The rows below fall into families. The same turns and mirrors carry the whole set onto itself and the rows of a family onto each other. For each named row, which other rows are in its family? Write them in the order they are listed.
These 15 rows form 5 families of 3 rows each.
Q_134: [-0.15 -3.59 -2.23 3.37 0.36 -0.86 0.45 -0.78 2.02 2.65 -0.31]
Q_535: [-3.72 -0.61 -0.15 -1.06 0.55 -0.81 -0.75 -0.45 1.55 1.31 2.31]
Q_379: [-3.57 -0.47 -0.38 -0.81 0.46 -1.15 -1.30 -0.65 1.94 0.96 2.67]
Q_970: [-0.49 -1.49 0.15 4.00 -0.23 -1.90 1.77 1.53 1.11 -2.24 2.44]
Q_936: [-0.70 -3.13 -2.63 2.78 -0.02 -1.46 1.18 -0.68 2.23 2.50 -0.81]
Q_117: [-1.25 -0.95 0.47 2.98 -0.23 -2.18 0.63 1.83 0.31 -2.47 2.61]
Q_499: [-0.39 -0.58 0.44 3.61 -0.23 -1.87 0.90 1.70 0.89 -2.30 2.30]
Q_576: [-1.14 -3.92 -2.57 2.89 0.55 -0.61 0.94 -0.83 2.18 2.83 0.22]
Q_524: [-3.86 -0.54 -0.82 -0.69 0.66 -0.84 -1.01 0.55 0.73 1.43 2.70]
Q_236: [0.10 -0.34 0.08 3.67 -0.17 -2.00 0.82 1.42 1.48 -2.14 2.49]
Q_817: [0.04 -3.39 -2.43 3.06 0.10 -1.12 0.05 -0.96 2.26 2.82 0.25]
Q_63: [-0.32 -3.39 -2.26 3.97 1.09 -1.23 1.02 -0.55 1.93 1.98 -0.44]
Q_549: [-3.49 -1.04 -0.46 -1.39 0.61 -0.95 -0.13 -0.41 1.32 2.14 1.99]
Q_839: [-0.65 -0.78 0.68 4.10 0.44 -2.66 1.04 0.87 0.49 -1.91 2.28]
Q_217: [-4.08 -0.80 0.06 -0.85 0.63 -0.82 -0.08 -0.17 1.47 0.87 3.21]

Same family as Q_379: Q_236, Q_817
Same family as Q_549: Q_117, Q_63
Same family as Q_839: Q_936, Q_524
Same family as Q_970: Q_576, Q_217

The rows below fall into families. The same turns and mirrors carry the whole set onto itself and the rows of a family onto each other. For each named row, which other rows are in its family? Write them in the order they are listed.
These 32 rows form 4 families of 8 rows each.
Q_598: [-3.69 0.40 -1.15 1.29 -2.15 0.41 -2.46 -1.54 -0.11 -0.11]
Q_786: [-1.35 1.04 -1.03 0.49 -1.76 2.19 -0.80 -1.49 0.15 -0.93]
Q_96: [-4.32 -0.02 -2.36 -0.54 -1.53 0.38 -1.87 0.69 -3.31 2.93]
Q_461: [-5.09 0.01 -2.17 -0.53 0.24 -0.43 0.20 0.30 -2.66 3.30]
Q_476: [-4.48 0.64 0.92 0.03 -1.07 2.43 2.04 1.95 -2.74 3.14]
Q_261: [-3.78 -0.42 -2.92 0.17 -1.90 0.00 -2.47 -0.45 -1.68 1.34]
Q_185: [-1.88 2.06 1.59 -0.34 -1.26 3.16 -0.17 -1.23 -0.13 -0.37]
Q_655: [-1.44 2.44 0.94 -0.87 -1.00 3.85 1.04 0.33 -2.32 1.41]
Q_550: [-3.66 0.07 -0.44 0.25 -0.06 -0.27 -1.15 -1.52 0.43 -1.03]
Q_174: [-3.26 1.95 0.28 -0.56 0.50 2.23 2.71 0.69 -2.75 3.02]
Q_560: [-5.61 0.16 -1.06 1.31 -0.63 -0.94 -0.90 0.58 -2.62 2.15]
Q_398: [-1.79 1.37 -0.21 0.45 -0.31 2.44 2.41 -1.22 0.41 -0.02]
Q_414: [-2.69 2.01 0.37 -1.34 -0.90 3.11 0.58 1.24 -3.71 3.05]
Q_22: [-3.63 1.61 1.53 -1.52 -1.32 3.40 0.35 1.05 -2.77 3.11]
Q_539: [-4.89 0.60 0.23 -1.01 -1.76 2.05 -0.62 1.38 -3.36 3.91]
Q_481: [-3.66 -0.55 -2.65 0.48 -0.52 -0.21 -0.07 -1.56 0.43 0.29]
Q_971: [-2.49 0.55 1.54 -1.07 -0.50 3.12 1.74 -0.18 0.37 -0.01]
Q_554: [-2.71 0.33 0.70 -0.64 -0.16 1.58 0.22 -1.32 1.03 -1.17]
Q_427: [-2.34 2.17 2.11 -1.26 -1.12 3.87 0.53 -0.06 -1.53 1.37]
Q_72: [-2.48 1.30 0.23 0.70 -1.73 1.74 -1.41 -1.86 0.44 -0.89]
Q_378: [-0.87 2.08 0.35 -0.11 -1.39 3.47 0.48 -0.80 -0.69 -0.23]
Q_359: [-5.42 0.38 -0.19 0.97 -0.99 0.62 0.60 1.68 -3.31 3.36]
Q_329: [-4.89 -0.23 -1.72 1.02 -2.40 -0.05 -2.62 -0.43 -1.45 1.63]
Q_146: [-5.39 -0.17 -1.16 0.05 -2.22 0.68 -1.83 0.76 -2.77 3.30]
Q_787: [-3.93 0.99 -1.00 -1.16 -1.11 1.70 -0.62 1.32 -4.15 3.70]
Q_450: [-2.39 0.27 -1.54 0.68 -0.54 1.15 1.10 -1.76 1.09 -0.47]
Q_369: [-3.27 0.67 1.66 -0.77 -0.88 3.43 2.48 1.19 -1.17 1.75]
Q_115: [-2.54 0.02 -2.36 0.65 -1.94 0.72 -1.98 -1.35 -0.27 -0.30]
Q_990: [-4.45 1.12 -0.89 -0.72 0.54 0.90 1.51 0.89 -3.36 3.79]
Q_142: [-2.18 2.07 0.56 -0.03 0.14 2.90 3.07 -0.17 -1.18 1.48]
Q_735: [-4.74 -0.70 -2.93 0.02 -0.21 -0.90 -0.46 -0.70 -1.12 1.84]
Q_886: [-4.91 0.02 -1.18 0.99 -0.24 -1.32 -1.64 -0.76 -1.09 0.42]

Same family as Q_22: Q_598, Q_185, Q_539, Q_427, Q_72, Q_329, Q_146
Same family as Q_476: Q_550, Q_560, Q_971, Q_554, Q_359, Q_369, Q_886
Same family as Q_398: Q_461, Q_174, Q_481, Q_450, Q_990, Q_142, Q_735
Same family as Q_786: Q_96, Q_261, Q_655, Q_414, Q_378, Q_787, Q_115

The rows below fall into families. The same turns and mirrors carry the whole set onto itself and the rows of a family onto each other. For each named row, which other rows are in its family? Write them in the order they are listed.
These 30 rows form 5 families of 6 rows each.
Q_311: [-2.06 1.04 -0.61 -0.03 -1.16 -1.84 -0.96 -1.73 0.20 1.15 -1.04 1.24 -0.48 0.82 0.08 1.84 2.08 0.45 -1.13]
Q_630: [0.33 0.91 1.41 1.14 1.69 -0.08 -1.19 0.92 -2.83 2.42 -0.34 -1.69 0.10 -0.36 -0.56 1.27 -0.21 1.28 0.20]
Q_265: [0.10 0.15 0.53 -1.07 0.47 0.03 0.76 0.00 1.34 -2.02 0.40 -2.20 1.05 -3.27 -0.09 -0.19 -0.02 -0.58 2.62]
Q_201: [0.91 -0.73 -0.24 -0.90 -1.29 -0.08 1.10 -2.45 1.17 -2.62 -0.63 0.14 -0.22 -1.39 0.14 -0.89 -1.11 -2.57 -0.52]
Q_605: [0.90 2.12 1.91 1.32 1.05 -1.11 -0.09 -0.43 -2.69 0.75 0.08 -0.45 -2.01 -0.63 1.49 1.20 -0.30 0.73 1.19]
Q_187: [-0.38 -2.42 -2.16 -0.41 -1.41 1.81 0.92 0.60 0.50 2.31 1.10 1.03 -0.61 2.18 -0.31 0.72 2.07 1.71 -0.32]
Q_590: [0.27 -1.87 0.27 -0.95 -0.07 2.54 1.12 1.43 -1.61 2.23 1.11 0.11 1.89 0.67 0.01 1.51 -2.91 0.46 -1.19]
Q_360: [-0.45 -0.07 -0.74 1.64 -1.42 -1.25 -0.92 -2.11 0.40 -0.04 -1.87 0.74 -0.93 0.99 -0.39 -1.31 0.69 -1.22 -2.04]
Q_893: [2.19 -0.85 0.46 -2.04 -0.33 1.28 1.21 -0.84 -2.03 -0.30 0.42 0.86 -0.08 -0.29 0.33 1.26 -2.79 -1.23 -1.89]
Q_176: [-2.08 -0.62 -1.52 -1.95 -1.15 0.17 -0.37 1.72 1.52 1.25 0.42 0.71 1.63 0.04 -1.19 0.69 1.94 1.86 -0.64]
Q_666: [0.18 -1.87 0.39 -0.78 -0.34 1.77 2.00 -0.74 0.97 -1.07 0.48 -1.27 2.18 -1.95 0.15 0.37 -2.76 -1.87 0.67]
Q_296: [-0.11 -0.33 0.88 3.16 0.03 1.00 0.84 1.99 0.62 0.18 0.63 -1.11 0.03 -0.64 1.18 -2.83 -1.51 0.71 2.28]
Q_616: [-1.53 -1.64 -1.04 0.51 -1.55 1.69 0.80 3.02 1.47 1.59 1.33 1.33 1.24 1.00 0.33 -1.60 -0.43 1.82 -0.14]
Q_222: [1.62 0.81 1.05 2.97 0.09 -0.42 -0.54 0.24 -2.00 0.62 -0.48 0.26 -2.25 0.67 0.88 -2.02 -1.11 0.21 -0.35]
Q_783: [1.23 0.01 -0.10 0.37 -1.11 0.67 1.02 2.44 0.60 -1.16 1.34 1.65 -1.74 -0.02 1.57 -3.20 -0.77 1.12 0.74]
Q_950: [-2.65 -0.09 -1.35 -0.29 -0.92 -1.02 -1.23 0.13 1.68 1.00 -0.92 -0.34 1.24 0.00 -1.49 0.09 2.64 0.77 -0.52]
Q_34: [0.60 0.10 1.10 -1.25 1.52 0.49 -0.56 0.38 -2.81 1.90 0.15 -1.48 1.19 -0.84 -0.84 2.76 -1.05 0.49 -0.44]
Q_719: [-0.52 0.79 -0.08 -1.90 -1.12 -0.94 1.36 -1.48 1.89 -2.58 0.63 0.18 -0.30 -2.20 1.16 0.62 0.68 -0.69 1.95]
Q_892: [1.41 1.05 1.59 -1.87 0.78 -0.03 0.95 -0.80 -2.65 0.30 0.93 -0.01 -0.62 -1.04 1.29 3.11 -1.48 0.07 0.39]
Q_967: [0.57 -1.16 -1.15 -2.05 -1.73 1.23 0.71 1.62 -0.23 0.57 1.05 2.88 -0.35 1.48 0.42 -0.48 -0.88 1.12 -2.30]
Q_429: [2.43 -1.94 0.38 -0.46 0.76 2.44 1.60 -0.76 -2.54 1.80 1.22 -1.06 -0.67 0.43 0.13 2.43 -0.87 0.01 0.49]
Q_715: [-0.83 -0.34 0.74 3.82 0.40 0.08 -0.73 -0.66 -1.03 2.16 -1.29 -1.59 0.56 0.56 -0.37 -0.51 -1.31 -0.71 -0.46]
Q_835: [-1.35 0.53 -0.80 -2.00 -1.36 -0.55 -0.12 0.72 -0.35 1.63 0.79 2.48 -0.34 1.25 0.53 2.02 1.49 2.00 -1.23]
Q_895: [-1.02 -2.09 -2.03 0.97 -1.34 0.49 0.12 -2.30 0.90 1.60 -0.70 -0.35 -0.53 1.55 -1.08 0.92 2.63 -0.37 -0.45]
Q_944: [0.97 -2.33 -0.89 -0.70 -0.81 1.69 2.38 -1.77 1.86 -1.65 1.00 -1.45 -0.33 -1.20 0.36 0.17 0.76 -1.28 2.54]
Q_955: [0.31 0.45 0.66 -0.61 0.55 0.29 0.89 2.25 0.99 -1.31 1.36 -1.50 0.38 -2.70 0.54 -1.25 0.15 1.26 3.23]
Q_386: [-2.17 -1.60 -0.98 1.20 -1.54 0.26 0.19 -1.83 2.05 0.22 -1.43 -0.76 2.11 -0.09 -0.89 -0.28 -0.27 -1.71 -0.94]
Q_479: [1.04 -1.56 -0.56 1.22 -0.51 1.53 1.99 0.66 1.61 -0.69 1.67 -0.93 -1.63 -0.41 0.98 -1.80 1.33 0.88 3.40]
Q_255: [1.86 -0.95 0.73 2.80 1.16 1.01 0.38 -1.23 -2.39 1.99 0.01 -2.05 -1.81 0.73 0.34 0.73 0.20 0.14 1.21]
Q_451: [-0.37 1.35 0.13 -0.71 -0.97 -0.65 1.20 1.22 1.59 -1.60 1.53 1.00 -1.25 -1.30 2.04 -0.99 1.07 1.62 2.63]

Same family as Q_176: Q_630, Q_265, Q_950, Q_34, Q_955
Same family as Q_616: Q_590, Q_666, Q_296, Q_715, Q_386
Same family as Q_895: Q_187, Q_429, Q_944, Q_479, Q_255

The rows below fall into families. The same turns and mirrors carry the whole set onto itself and the rows of a family onto each other. For each named row, which other rows are in its family? Write them in the order they are listed.
These 16 rows form 4 families of 4 rows each.
Q_555: [0.80 -0.47 2.74 0.02 -2.99 2.43 2.71 -1.11 0.55 -1.80 0.37 2.48]
Q_979: [0.40 -0.91 3.36 -0.44 -3.12 2.61 1.32 -2.00 2.31 -1.42 0.72 2.14]
Q_647: [1.41 -0.48 2.40 -0.05 -4.19 1.60 1.98 -0.95 -0.12 -0.56 1.33 2.40]
Q_884: [0.73 -2.08 3.12 -0.07 -3.47 1.64 1.25 -1.78 1.82 0.40 0.96 1.89]
Q_660: [0.67 2.93 -0.11 -4.76 -2.27 2.43 3.06 -1.32 3.25 1.88 0.61 -0.63]
Q_253: [1.34 2.50 -0.55 -4.08 -0.29 1.36 2.10 -0.05 3.20 1.83 -1.11 0.58]
Q_212: [2.24 -0.04 2.77 0.19 -3.21 0.88 2.18 -1.05 0.38 -1.47 0.43 2.04]
Q_627: [0.98 2.97 -1.14 -4.05 -2.72 2.35 2.86 -0.85 2.31 2.96 0.49 0.19]
Q_514: [0.75 2.91 -0.44 -4.73 -2.29 2.04 3.02 -1.93 3.07 2.75 0.34 0.56]
Q_566: [0.18 3.31 -0.44 -3.94 -1.26 1.68 3.52 -0.68 3.47 2.24 0.17 0.67]
Q_36: [1.91 1.62 -0.86 -4.34 -0.57 1.61 2.68 -0.83 1.97 2.48 -1.59 0.56]
Q_202: [-0.08 -1.41 2.78 0.00 -3.29 1.62 1.49 -2.50 2.07 -0.48 1.68 1.55]
Q_137: [1.55 1.07 -1.06 -3.82 -1.04 2.01 2.17 -0.48 2.69 3.18 -1.17 -0.18]
Q_421: [0.44 -0.61 3.79 0.32 -2.85 1.58 1.79 -2.67 2.28 0.05 1.34 1.78]
Q_407: [1.30 -0.75 1.90 0.12 -3.15 1.24 1.83 -1.04 -0.19 -1.58 0.90 1.96]
Q_809: [1.45 1.74 -0.43 -4.05 0.04 2.31 2.71 -0.33 1.76 2.11 -1.16 -0.48]

Same family as Q_514: Q_36, Q_202, Q_407
Same family as Q_884: Q_647, Q_627, Q_137

The rows below fall into families. The same turns and mirrors carry the whole set onto itself and the rows of a family onto each other. For each named row, which other rows are in its family? Write them in the order they are listed.
These 36 rows form 6 families of 6 rows each.
Q_594: [-2.22 0.67 -1.95 0.36 -0.04 -0.64 -0.69 -2.38 1.02 -1.93 -1.83]
Q_144: [0.14 -0.53 -0.75 0.43 -1.13 0.52 -0.15 -2.73 -0.81 -1.09 -3.36]
Q_698: [0.93 -0.71 -1.16 0.76 -0.37 -0.12 0.97 -3.05 -1.36 -0.59 -3.48]
Q_468: [3.56 0.33 0.88 -0.79 1.06 0.66 1.91 -0.76 0.05 1.64 -0.29]
Q_962: [-1.53 1.19 -1.20 0.21 2.26 -1.61 -0.10 -0.92 2.85 -1.49 0.72]
Q_506: [0.39 1.33 0.28 -1.08 2.16 -0.10 1.13 -0.84 1.86 0.51 2.72]
Q_120: [1.70 1.87 0.59 -0.79 2.50 -0.30 1.64 -0.16 1.53 0.43 1.96]
Q_522: [-1.03 1.88 -0.71 0.18 2.21 -1.13 0.67 -0.66 2.51 -1.71 1.44]
Q_25: [2.72 0.11 1.54 -1.06 1.06 0.97 1.73 -1.13 0.07 1.36 1.23]
Q_393: [3.45 0.00 1.41 -0.63 1.67 0.07 1.71 -0.62 0.33 1.25 0.73]
Q_673: [2.79 0.96 1.08 -1.38 2.51 -0.02 1.44 -1.27 0.02 1.62 0.88]
Q_195: [-2.08 1.60 -1.42 -0.37 1.59 -0.96 -0.06 -1.46 2.39 -1.10 1.22]
Q_140: [-1.98 0.91 -1.92 0.02 2.59 -0.77 0.44 -2.20 2.64 -1.62 0.27]
Q_585: [-1.89 -0.94 -1.15 1.04 0.29 -0.97 -0.38 -2.86 0.86 -2.14 -2.09]
Q_958: [2.93 -1.04 0.64 -0.81 0.66 0.64 1.06 -2.23 -0.80 1.86 -1.98]
Q_534: [-0.16 1.03 0.21 -0.40 3.49 0.01 1.56 -1.07 2.24 0.02 2.05]
Q_528: [-2.07 1.09 -0.75 0.46 2.13 -1.60 -0.02 -1.98 1.74 -2.36 0.74]
Q_94: [2.72 -0.51 0.94 0.40 0.57 0.67 2.06 -1.93 -1.68 1.06 -1.69]
Q_504: [-1.66 -0.22 -1.84 0.81 0.36 -1.49 -0.11 -2.83 2.39 -2.05 -1.50]
Q_651: [-1.58 0.11 -1.83 0.86 0.57 -1.28 -0.75 -2.00 1.63 -2.26 -2.36]
Q_860: [0.27 2.01 0.40 -0.77 3.20 -1.16 0.87 -1.16 1.30 -0.47 2.23]
Q_956: [-1.36 -0.02 -2.65 0.59 0.61 -0.84 0.11 -3.16 0.85 -1.87 -2.51]
Q_824: [-0.12 -1.20 -1.39 1.00 -0.92 -0.02 0.15 -2.36 0.55 -1.45 -3.47]
Q_830: [0.99 1.16 0.44 -0.51 2.84 -0.96 1.13 -0.25 2.15 0.24 2.26]
Q_683: [0.89 -1.07 -0.88 0.76 -0.57 -0.22 -0.14 -2.41 -0.20 -1.24 -3.89]
Q_743: [2.70 -0.38 0.53 0.17 -0.23 0.05 1.07 -2.10 -0.88 1.37 -3.06]
Q_832: [3.43 -1.11 0.79 -0.01 -0.03 0.44 1.04 -1.72 -0.87 0.51 -2.35]
Q_352: [3.23 0.93 1.98 -0.43 1.66 0.27 1.68 -1.08 -0.11 1.47 -0.29]
Q_712: [2.61 -1.24 -0.07 0.08 -0.67 0.81 1.17 -1.84 -0.45 0.74 -2.97]
Q_632: [2.15 0.29 1.64 -0.23 2.52 0.74 2.36 -0.96 0.08 1.34 1.06]
Q_392: [-1.96 0.34 -1.68 1.05 0.52 -0.95 -0.09 -1.77 2.05 -2.65 -1.30]
Q_149: [0.58 -2.00 -0.49 0.42 -0.43 0.17 0.16 -3.01 -0.40 -0.04 -3.42]
Q_55: [1.28 1.70 1.53 -0.41 2.94 -0.39 1.34 -0.88 1.93 -0.16 1.90]
Q_372: [0.24 -0.97 -1.36 0.82 -0.91 -0.84 0.15 -3.00 0.36 -0.42 -3.65]
Q_283: [-1.14 1.11 -0.38 0.21 2.27 -1.24 0.50 -1.80 3.16 -1.91 1.33]
Q_840: [2.63 -0.77 0.99 -0.26 -0.63 1.31 1.06 -2.12 -1.31 0.54 -1.85]

Same family as Q_958: Q_673, Q_585, Q_528, Q_860, Q_149
Same family as Q_468: Q_120, Q_522, Q_824, Q_712, Q_392
Same family as Q_743: Q_504, Q_352, Q_55, Q_372, Q_283
Same family as Q_94: Q_698, Q_140, Q_534, Q_956, Q_632

